One turn or mirror swaps these rows in pairs. Which row does each one swap with?
The rows were stretched afterwards, more along some directions than others.
tev: .05	.16	-.08	.02	.03	-.08	.33	-.19	-.13	.09	-.16	-.37	-.02	-.09	.15	.08	-.01	-.11
Penab: -.09	.24	-.06	-.19	.01	-.01	.08	.00	.06	-.15	-.07	-.29	.05	.07	-.05	-.12	-.02	-.01
bon: .00	.16	-.21	-.14	-.10	-.08	-.06	-.06	.02	.19	.12	.31	-.18	-.03	.10	-.02	-.37	.01
bomik: -.04	.18	-.02	-.10	.02	.00	.23	-.12	-.03	-.07	-.11	-.43	-.03	.00	.05	-.11	.09	-.06
doloz: -.15	.18	-.12	.04	-.24	.21	-.40	.03	-.08	-.04	.21	-.39	-.20	.07	-.14	.21	.16	-.02
guto: .06	.19	-.24	-.12	.00	.07	-.18	-.03	.08	.17	.18	.24	-.22	-.01	.01	-.08	-.33	.05
Dimem: -.12	.19	-.03	-.03	.09	-.09	.08	-.07	.01	-.01	-.07	-.41	.08	.02	-.01	-.01	.14	-.04
Givu: -.13	.26	-.37	-.13	.05	.22	.08	.07	-.07	-.10	.06	-.05	-.17	-.21	.17	-.41	.16	.05
gete: -.04	.21	-.28	-.16	-.02	.04	.02	-.16	-.02	.07	.18	.13	-.31	-.06	.20	-.02	-.33	.08
bipu: -.05	.19	-.22	-.12	.09	.19	.37	-.17	-.18	-.07	.01	-.28	-.11	-.12	.14	-.23	.00	-.09
vodog: .07	.14	-.13	-.02	.02	.27	-.26	-.09	.01	.01	.18	-.26	-.15	-.01	-.22	.19	.09	-.08
Vali: -.22	.31	-.14	-.05	-.16	.28	-.45	.26	.13	-.01	.25	-.32	-.24	.07	-.33	.05	.13	-.06
Ligu: -.12	.31	-.15	-.05	.14	.06	.09	.00	.04	.03	.05	-.44	-.01	-.03	.02	-.12	.19	-.12
fub: .11	.19	-.05	-.09	.14	.09	.28	-.20	-.03	-.05	-.10	-.34	.05	-.09	.07	.02	.08	-.04
Nemi: -.25	.33	-.23	-.05	-.04	.23	-.37	.17	.07	.07	.26	-.28	-.28	.03	-.20	.06	.13	-.09
Ninu: -.17	.23	-.13	-.10	.04	.01	.29	-.03	-.03	-.16	-.09	-.43	-.14	-.06	.05	-.13	.08	.00
Lipem: -.11	.28	-.34	-.14	-.04	.12	-.07	.00	.01	.05	.25	.18	-.30	-.03	.05	-.12	-.36	-.01
Gok: -.29	.19	-.14	-.07	-.22	.30	-.47	.25	.13	-.14	.25	-.19	-.19	.09	-.29	.00	.16	-.01
tam: -.05	.25	-.04	-.07	.08	.07	.30	-.28	-.04	-.12	-.08	-.45	-.01	-.02	.18	.00	.05	-.04
sur: -.06	.10	-.11	-.09	-.15	.11	-.34	-.18	-.09	-.10	.14	-.29	-.16	.01	-.07	.23	.20	.04
roze: -.08	.27	-.30	-.19	-.06	.02	-.03	-.03	.00	.05	.19	.19	-.29	-.04	.13	-.11	-.37	.05
bunu: .07	.25	-.30	-.03	-.03	.22	-.13	.07	.05	.02	.13	-.13	-.07	-.16	.01	-.37	.25	-.06
zapu: -.09	.22	-.20	.06	-.23	.23	-.23	.08	-.08	.03	.25	-.40	-.29	-.08	-.17	.14	.23	-.14
Vimo: -.25	.19	-.21	-.01	-.14	.24	-.31	.11	-.03	-.12	.22	-.32	-.29	-.01	-.14	.13	.06	-.02
Pepi: -.16	.25	-.33	-.07	-.15	.30	-.08	-.06	-.27	-.06	.20	-.20	-.29	-.06	.07	.10	-.05	.01
zepa: -.18	.14	-.14	.03	-.10	.17	-.34	.27	.04	.08	.25	-.16	-.27	-.01	-.33	.06	.00	.08
Sok: .08	.16	-.31	-.11	.11	.14	-.03	-.06	-.02	-.06	.06	-.06	-.13	-.16	.12	-.34	.21	.09
nuda: .18	.11	-.21	-.14	.13	.07	.38	-.03	.03	-.08	-.01	-.12	-.15	-.12	.20	-.16	-.07	-.02
dibo: .08	.28	-.29	-.03	-.11	.24	-.11	.15	.02	.04	.17	-.12	-.08	-.12	.02	-.34	.25	-.02
basuf: .01	.22	-.08	-.14	-.06	.08	.16	.21	-.03	-.04	-.01	-.26	-.07	.01	.02	-.16	-.04	.10
buri: .05	.22	-.24	-.15	-.04	.11	-.06	-.04	.09	.07	.21	.24	-.24	-.03	.12	-.09	-.39	.04
kodan: -.12	.19	-.18	-.04	.01	.29	-.35	-.16	-.09	-.12	.14	-.44	-.20	-.01	-.13	.10	.26	-.05
nibo: -.10	.13	-.13	-.06	-.06	.19	-.38	-.04	.09	-.04	.18	-.35	-.16	.01	-.21	.20	.21	-.04
nuf: .08	.22	-.34	-.05	.08	.26	-.01	-.08	-.06	-.04	.13	-.25	-.11	-.17	.17	-.31	.23	.04
Tipe: .02	.11	-.02	-.06	.00	.18	.28	-.09	.08	-.06	.04	-.30	-.02	-.02	.04	-.04	.01	-.07
vato: .06	.23	-.27	-.09	.01	.14	-.01	.04	.00	-.01	.12	-.08	-.06	-.16	.13	-.31	.16	.08
kot: .06	.08	-.31	-.11	-.02	.24	-.16	.09	.04	-.05	.27	-.02	-.42	-.06	-.08	.01	.00	-.01
gov: .16	.19	.02	-.04	.05	.16	.14	-.16	.10	-.03	-.07	-.39	.10	.05	.00	-.08	.04	-.08
Zun: -.05	.23	-.23	-.12	-.13	-.09	-.04	-.10	.01	.14	.09	.28	-.20	-.06	.17	.02	-.35	.03
Dapi: .03	.15	-.22	-.13	-.07	.21	-.28	-.11	-.15	-.11	.12	-.37	-.18	.01	-.11	.18	.14	.04
loz: .00	.23	-.08	-.05	.05	-.02	.16	.10	-.04	.02	-.01	-.33	.01	-.07	-.04	-.07	-.09	.08
Lat: -.08	.02	-.11	-.01	-.11	.13	-.37	.18	.02	.07	.31	-.14	-.24	.12	-.30	.05	.00	.01
Diro: -.05	.21	-.33	-.04	.04	.23	-.06	.08	.00	-.03	.12	-.10	-.15	-.16	.10	-.38	.22	.03
Futu: .03	.26	-.05	-.09	.01	.10	.12	-.08	.11	-.08	-.02	-.49	.04	.00	.00	.03	.12	-.04

Nemi is swapped with -> Ligu
roze is swapped with -> Diro
kot is swapped with -> nuda
Lat is swapped with -> basuf
bomik is swapped with -> doloz
vodog is swapped with -> fub

